One turning vector, and how many ticks it has turned
The counts run from 0 to 81.
[ 5.59 -1.25  0.36 -0.04 -2.04  1.26 -2.91  1.34 -2.35  1.64]
66
[ 4.79 -0.19 -1.30 -0.05 -1.78  0.23 -1.04  4.86 -1.29  2.68]
68
[-0.54  0.38 -2.44 -2.09 -2.99 -4.61 -0.63  3.28  2.94  0.75]
30
[ 3.39  0.16 -0.43  0.33 -1.13 -0.17 -0.13 -0.87 -0.35  6.75]
53
[ 1.47 -1.20  1.42 -5.27 -0.44 -3.29 -1.44 -2.15 -1.04  1.20]
48
[ 1.85 -3.77 -0.90 -4.64  0.14 -2.15 -0.87 -3.07  1.67 -0.77]
6
[ 0.83  1.66 -1.38 -0.52 -0.70 -3.17 -0.72  5.01 -1.25  1.02]
71
[ 3.94 -2.37  1.24 -1.02 -2.76  1.52 -1.03  1.35  3.09  2.80]
24
[ 3.12  1.27 -3.36 -2.28  0.33  2.42 -1.96  1.81  1.22  3.95]
40
[-0.39  0.73  0.67 -6.25  0.42 -3.10 -2.28  2.53 -0.64  0.74]
45
[ 2.22 -1.94  1.51 -2.42 -3.27  0.95 -2.70 -2.47  2.44  1.20]
22
[ 1.16 -1.09  1.63 -4.96  0.47 -4.11 -1.43 -0.99 -1.00 -0.12]
47
[-0.24 -0.34 -2.51 -3.73  1.11  2.43  0.35  3.63  3.32  0.95]
0
[ 3.28  0.42 -3.62 -2.44 -1.19  0.86 -2.97 -1.91  0.56  1.75]
37
[-0.75  2.38 -1.26 -1.02 -1.77 -1.68  0.46  1.11  0.26  5.44]
56
[ 1.39 -0.35  1.19 -3.63 -4.03 -1.05 -4.36 -1.42 -2.24 -0.27]
62
[-0.06 -1.30  1.70 -4.33 -2.99  0.12 -2.17 -1.94  2.56 -0.22]
20
[ 0.10  0.96 -1.68 -2.01 -0.71 -4.41 -0.64  4.01 -1.98  0.13]
72
[-2.06  1.97  0.35 -3.06 -2.96 -2.78 -1.25  1.51 -1.55  3.14]
58
[-2.81  1.41 -0.55 -3.26 -1.59 -0.92  0.43  1.43  2.91  3.75]
15
[-0.24 -0.24 -2.68 -2.85 -2.33 -4.34 -3.80 -1.34  0.43 -0.71]
33
[-2.69  2.44  1.06 -2.50 -3.98 -1.95 -1.64  1.21 -0.50  1.64]
59
[ 2.58 -3.46 -2.27 -2.00 -0.20 -0.15  0.14 -2.84  2.25  3.18]
9
[ 1.20 -2.34 -3.40 -1.61 -0.59  1.33  1.58 -1.47  2.43  4.87]
11
[ 3.25 -1.97 -0.74 -0.17 -2.57  0.32 -0.34  3.10  3.63  3.16]
26
[ 3.95  0.83 -3.51 -2.20 -0.92  2.03 -3.56 -2.05  0.31  2.42]
38
[ 0.46  1.14 -0.75 -0.87 -1.97 -1.02  0.66  1.26 -0.78  5.84]
55
[ 1.92 -4.13 -1.32 -4.09  0.16 -1.13 -0.55 -3.24  2.26  0.11]
7
[ 3.72 -2.25  1.42 -3.07 -0.95 -2.49 -0.74 -3.30 -1.21  3.27]
50
[ 2.36 -2.31 -2.99 -1.41 -0.27  1.51  0.68 -3.28  2.69  3.85]
10
[ 1.27 -0.60 -2.26 -2.98 -0.85 -4.17 -2.45 -0.73 -3.35 -0.51]
75
[ 2.93 -0.30 -2.35 -0.74 -0.38 -0.56 -2.09 -2.83 -3.66  0.08]
78
[ 2.29 -0.92 -2.24 -2.55 -1.22 -3.80 -2.80 -2.43 -4.36 -0.66]
76
[-1.19  2.46 -0.25 -2.01 -2.69 -2.44 -0.97  2.25 -0.44  3.99]
57
[-2.08  0.98 -2.84 -2.74 -1.25  0.69  1.06  0.75  3.18  4.39]
14
[ 2.57 -1.10 -2.66 -1.56 -1.28 -2.11 -2.17 -2.91 -4.35 -0.29]
77
[ 0.64  0.08  1.19 -5.94  0.53 -2.70 -1.19  0.79 -0.77  0.68]
46
[ 1.01  0.03 -2.23 -1.27 -1.78 -1.74  0.45  4.14  2.38  3.07]
28
[-1.78 -2.29 -1.04 -5.88  0.98 -2.23 -0.45  0.89  2.36 -1.79]
4
[ 3.95 -0.08 -2.64 -0.45 -0.03  0.24 -2.02 -2.30 -3.86  2.22]
79
[-0.69 -0.99 -2.80 -3.43 -1.63 -4.79 -2.83  0.14  1.22 -0.87]
32
[-0.39 -1.21 -0.82 -5.76  1.86 -1.43  0.17  1.98  3.19  0.19]
3
[ 4.64 -0.30  1.09 -1.12 -3.51  0.15 -3.36 -1.29 -2.19  0.69]
64
[-0.44 -3.34 -0.65 -5.13  0.04 -2.85 -1.09 -0.88  3.01 -0.96]
5
[ 1.97  1.71 -2.47 -3.67  1.33  1.60 -1.57  2.72  0.69  3.67]
41
[-1.22 -0.20 -1.58 -3.65  1.80  1.04  0.29  3.57  4.25  0.36]
1
[ 2.35 -1.33 -2.78 -1.78 -1.80 -1.60 -3.72 -2.43 -0.46 -0.50]
35
[-3.65  0.88 -0.35 -4.95 -3.45 -1.33 -1.49  0.24  2.36  1.55]
17
[ 2.31  1.08 -1.42 -1.20 -0.90 -1.83 -0.77  5.38 -1.75  1.81]
70
[ 3.99 -2.51  1.17 -1.73 -3.00  0.95 -1.77 -0.52  2.51  1.88]
23
